Each row is where one point has got to under a steady rotation. How many ticks took it there?
The counts run from 0 to 455.
-4	2	7	-3	-3	-35	-6	-4	-13	5	-19	20	-6	1	-14	1	-15	0	13	8	1	4	9	1	-14	7	-6	-1	-6	4	7	22	18	3	-7	5	-11	4	-1	-26	-3	9	14	16	-1	-11	-3	-2	-7	-12	-3	9	6	18 : 135
8	7	-10	-9	8	-24	-1	-3	4	-13	-27	21	11	35	0	2	-11	-6	14	8	-10	12	9	14	0	4	-2	4	-8	0	-2	14	3	-3	-5	12	14	-3	-16	-14	4	6	-3	0	-8	-5	5	-14	-11	-12	-10	8	13	22 : 31
24	1	-1	-12	18	-16	15	12	-5	0	-9	3	-2	7	-19	17	-3	9	-15	9	-13	12	4	1	-6	-7	10	9	3	-1	14	24	3	-9	13	5	9	-7	-16	-16	-2	3	1	-3	2	-1	34	-22	2	2	-6	8	-1	15 : 6
26	0	10	-4	-13	-22	6	-7	7	17	-11	7	0	5	3	-13	-6	3	17	2	-13	-8	-11	2	3	13	20	0	12	8	-6	12	-9	5	8	8	12	4	4	-20	11	12	0	-8	6	-10	-3	-19	-6	-17	-23	11	5	-17 : 52
13	2	6	6	3	-14	17	-10	2	-4	-14	11	19	36	-3	-5	-4	10	-3	1	-9	-6	-2	-3	14	-9	14	1	-14	19	9	11	0	0	11	18	-9	3	-3	-21	-5	-6	-8	-1	-2	-14	9	-19	-18	-9	-13	-4	-3	17 : 45
18	10	2	-19	12	-13	18	-2	16	6	-17	2	-4	16	-9	-17	-16	1	11	2	-3	-23	0	11	3	2	6	9	-8	15	5	18	-15	-10	17	6	3	-6	-1	0	0	8	-3	2	5	-4	-3	-15	-12	-27	-18	4	3	4 : 48
14	5	10	13	-1	-17	-3	3	1	9	-21	7	-8	8	-19	11	-10	13	11	6	12	2	7	4	-8	15	-6	19	-12	-7	-5	24	2	-20	5	11	-3	-12	2	-28	-15	15	7	7	24	7	9	-1	-8	8	-8	4	10	10 : 124
13	-1	2	-9	-10	-12	11	3	3	18	-18	-1	8	1	2	-17	-13	-3	11	3	0	0	9	-5	-14	11	9	-9	10	1	2	11	3	5	1	0	-12	4	19	-18	2	20	18	16	7	-3	-3	-21	-20	-20	-1	-11	-14	-18 : 80
15	-3	16	-9	7	8	0	-5	10	13	-15	14	12	16	-18	9	-10	13	9	16	4	18	4	8	7	6	10	-4	-4	-5	15	13	-2	3	13	14	-5	-8	-8	-21	1	8	7	-7	16	-14	14	-23	-9	-16	-7	-11	1	2 : 284
0	5	-31	-10	11	-19	-1	14	5	-3	-30	19	5	8	-9	9	10	-1	-7	30	-3	28	14	-5	-13	-2	12	2	18	-6	2	17	0	0	-5	7	7	-5	-9	-13	-4	4	6	7	4	-4	7	-17	-14	-12	1	6	0	9 : 3
11	-2	-11	-14	11	-15	5	5	-15	-1	-19	13	-3	24	1	-2	-8	5	18	21	-3	5	20	-4	6	0	-9	10	0	13	-4	16	12	-1	-6	5	-14	7	9	-4	-6	-2	9	25	-10	11	3	-3	-25	-3	1	8	6	16 : 335
8	21	2	-2	-4	-33	-2	8	-7	-10	-15	6	21	6	11	-6	15	-6	0	2	-9	13	-3	-9	-7	-1	20	5	12	-23	4	17	8	-2	-2	10	2	-9	-9	-17	7	7	-2	-13	0	-3	14	-19	-3	-14	-5	8	2	-18 : 14
4	-8	-2	-16	11	-31	5	2	10	-4	-5	4	12	15	1	-10	11	4	-11	-5	-12	-3	1	-13	11	-11	9	-13	5	18	12	19	1	2	13	1	10	20	12	-2	0	1	5	-1	4	-23	-7	-17	-28	-16	-2	7	-6	7 : 435
6	-1	-13	-1	5	-38	-2	13	9	-8	-10	2	-1	5	1	12	13	5	-26	-4	-6	6	12	-18	-4	-3	16	5	2	2	11	27	11	-11	2	0	9	3	6	-11	-7	7	11	-4	19	-9	1	-10	-7	8	0	22	-18	0 : 1
26	-6	13	-8	-12	-15	-1	-3	-5	21	-2	13	-11	16	-1	-5	-20	1	20	11	-5	8	-2	-7	2	24	3	12	0	7	0	23	1	-3	7	10	-8	-5	8	-27	-2	13	15	10	-5	2	-12	-3	-5	-4	-9	6	-5	1 : 320
25	11	6	-3	15	3	-3	15	-11	5	-21	-7	11	-8	-14	15	4	14	6	0	1	-8	19	7	12	-4	-12	0	3	-8	-3	15	8	-6	-9	-7	-2	-13	17	-1	6	11	-1	14	24	-4	18	-23	-21	-2	-4	4	-8	-8 : 101
19	14	0	-2	-8	-16	17	5	1	13	-11	0	5	5	-4	-7	-21	-8	-8	16	-7	7	1	-10	1	4	13	4	1	7	-10	21	-1	-6	4	13	4	-4	-9	-30	-1	3	-5	9	-2	-2	8	-22	-4	-15	-11	-1	-16	17 : 43
2	14	-3	5	-6	-33	10	-5	-1	2	-14	6	10	14	-3	-12	9	0	-7	0	-8	2	-7	-20	-19	3	22	6	-9	5	13	17	0	-6	7	13	-3	7	4	-31	-14	-8	8	-5	0	-17	12	-14	-9	4	-6	-1	1	14 : 413
22	2	-11	-23	18	0	0	1	22	5	-4	3	1	28	-12	7	-14	4	-3	24	-10	17	4	0	-3	13	5	3	-4	15	14	33	-13	-11	-2	11	18	-1	-2	-3	-1	-4	-2	3	-2	-7	7	-17	-4	-1	-7	12	-9	15 : 429
15	19	13	1	1	-13	-8	-1	-29	5	-8	11	7	-6	-13	17	6	17	-3	18	-6	0	10	-9	5	4	2	8	-9	2	13	16	17	1	-11	9	-8	-12	2	-29	0	-9	3	8	5	-13	16	-3	0	5	-5	17	-6	18 : 137
4	-8	-3	0	13	-20	-3	16	-5	6	-39	12	1	0	-6	2	0	4	15	-18	-1	9	3	-3	4	1	-17	-4	19	-2	6	24	12	2	-10	-4	-1	6	12	7	-3	9	10	2	3	-15	22	-22	-18	-6	5	-1	18	-8 : 367
1	8	3	-13	5	-5	14	4	-9	-1	-26	15	5	1	-14	6	0	3	18	17	3	-6	19	16	3	-8	1	9	-9	-6	9	3	9	-3	2	5	-22	-26	-4	-13	3	11	2	21	13	3	5	-14	-21	-24	-1	1	8	11 : 112
3	18	3	-11	14	-13	-3	0	18	-4	-15	3	14	13	-14	-10	2	-7	1	-11	-2	0	-8	-1	-4	3	2	8	-2	-6	16	23	-15	-23	14	9	12	-9	9	1	-12	0	2	-10	5	-18	6	-26	-17	-19	5	7	13	19 : 22
12	-6	14	-2	2	-3	-2	2	1	23	-12	7	-10	11	-26	15	-10	10	15	11	3	18	1	3	-2	15	-9	17	-8	0	3	23	-7	-11	6	12	-2	-19	0	-19	-7	12	6	10	14	-9	9	-8	-13	-3	-6	6	21	21 : 125
26	10	-1	-15	17	-7	7	4	-23	10	-16	8	-13	13	-15	-5	1	12	13	4	2	-16	13	-9	1	-3	6	17	-9	10	18	19	9	-11	4	1	-1	4	13	-13	-11	-3	17	10	6	3	5	-3	-3	18	-7	5	-11	8 : 337
-7	-20	9	7	-12	-11	-11	-7	8	7	-14	19	6	15	-2	15	3	10	1	12	7	12	12	-5	5	12	6	2	-3	2	11	18	6	-3	-5	12	-16	-21	5	-15	-3	17	12	7	26	-15	-10	1	-22	-16	-2	12	5	6 : 121
32	-6	-7	-21	15	3	11	4	-15	26	-18	14	-14	10	-18	0	0	16	23	14	-2	-3	7	-6	8	-5	1	9	10	15	17	13	6	3	6	3	-1	3	2	-7	-5	4	10	8	1	-1	10	-4	-5	8	-13	3	-3	-5 : 338
9	8	-4	4	10	-19	-1	7	0	-16	-14	4	28	11	-9	9	14	11	-12	8	0	7	18	7	1	-6	12	-4	-8	-4	5	5	19	4	-3	3	-1	10	11	-29	3	4	4	7	18	-10	9	-19	-21	1	-5	0	-18	10 : 268
13	-9	-4	-11	-6	-25	-4	-10	18	3	-6	8	14	18	6	9	-7	11	-5	18	-14	17	6	-5	2	22	12	-12	9	16	11	17	-5	11	4	3	7	2	7	-13	14	10	6	-4	-3	-24	-4	-9	-13	-7	-10	16	4	2 : 425
0	8	-11	-20	23	-23	15	1	3	-7	-26	18	9	0	-17	3	6	9	-2	2	-7	-4	8	11	7	-11	14	-9	2	3	22	3	2	10	20	-7	-2	3	-2	1	6	2	5	-8	6	-19	20	-23	-14	-15	-3	-1	14	6 : 8
22	-1	-7	-7	20	3	-6	15	-17	-2	-16	5	-4	14	-11	13	3	7	3	-6	-7	7	15	-4	10	5	-8	19	-1	1	18	30	5	-17	-10	4	-4	-22	1	7	-6	9	15	-3	8	7	21	-14	-2	17	2	18	-3	3 : 364
33	-14	9	-13	12	12	10	9	3	17	-2	0	-3	13	-21	4	13	16	13	-5	-2	-6	2	6	-1	7	9	13	0	4	14	10	-9	-12	14	0	9	-5	18	-10	-9	25	11	3	21	0	4	-22	-17	4	-11	5	-3	-8 : 88
14	6	15	-18	19	-3	-18	2	-10	2	-7	8	7	22	-15	0	4	0	18	2	-8	1	5	5	22	-7	-7	9	-13	-2	12	25	8	-9	-5	16	6	-4	-4	-4	0	1	-2	7	-2	-13	1	-13	-10	-19	-3	13	4	27 : 299
-1	18	-15	1	-2	-25	-1	2	-6	2	-30	4	1	-5	-13	-4	9	-7	9	-2	-10	3	-6	3	-5	5	-10	7	13	-8	-3	13	-17	-7	-6	-2	11	-3	10	0	-1	8	-2	1	7	-20	8	-16	-21	-14	3	17	36	13 : 394
16	9	-5	-6	-4	-20	5	8	11	8	-15	4	13	-9	-5	1	1	-3	-9	1	-16	6	-8	1	5	14	7	-4	23	-8	-8	15	-19	0	16	-2	19	-12	4	-14	11	15	-10	-4	6	-15	-3	-26	-19	-22	-6	16	14	-1 : 25
29	14	6	-7	10	-13	-16	-1	-2	17	-21	5	-1	-1	-16	-3	4	9	20	-4	2	-13	-3	10	18	-6	-6	-4	6	-4	-1	20	9	0	3	8	15	4	-1	-20	2	10	-3	-1	25	-11	-4	-15	-5	-11	-16	14	-10	-8 : 301
17	-7	-6	6	-4	-21	2	13	-12	10	-14	9	3	11	10	10	-20	4	-5	-14	-15	6	2	-14	13	9	2	4	8	6	-2	29	7	-1	-4	11	8	-12	-13	-22	-1	12	3	-5	-1	2	16	-25	8	10	-1	15	-19	10 : 201
20	-4	3	-7	-6	-24	17	8	-9	13	-6	-12	-2	-9	1	0	-16	-8	0	4	-22	-2	4	0	-18	11	13	-3	9	9	-1	22	-2	5	-20	-4	9	-5	7	-11	5	12	2	10	1	-13	11	-19	-4	-15	-10	16	-13	0 : 238
15	-4	7	-7	20	-5	6	13	8	12	-24	-2	-2	-11	-18	12	-10	7	8	-4	10	-15	15	11	10	-2	-15	-6	1	4	1	21	6	-5	3	-9	-1	-12	15	7	0	20	2	17	31	-2	5	-20	-21	-12	-3	4	-13	-8 : 102
27	14	-17	-12	10	-10	8	0	-7	3	-20	22	6	3	-14	5	1	24	2	-5	-6	-3	2	3	20	10	9	9	6	1	12	8	-12	-7	25	-3	11	-12	3	-15	-1	2	7	-11	8	1	13	-27	-10	19	-2	13	6	7 : 192
6	21	3	17	-3	-15	-8	5	-7	-7	-29	4	13	12	-4	6	10	3	9	13	12	6	14	2	-5	8	-1	19	-13	-12	-7	19	3	-17	-11	13	-13	-17	12	-28	-2	7	-1	13	20	7	1	-2	-21	2	-3	7	12	9 : 123
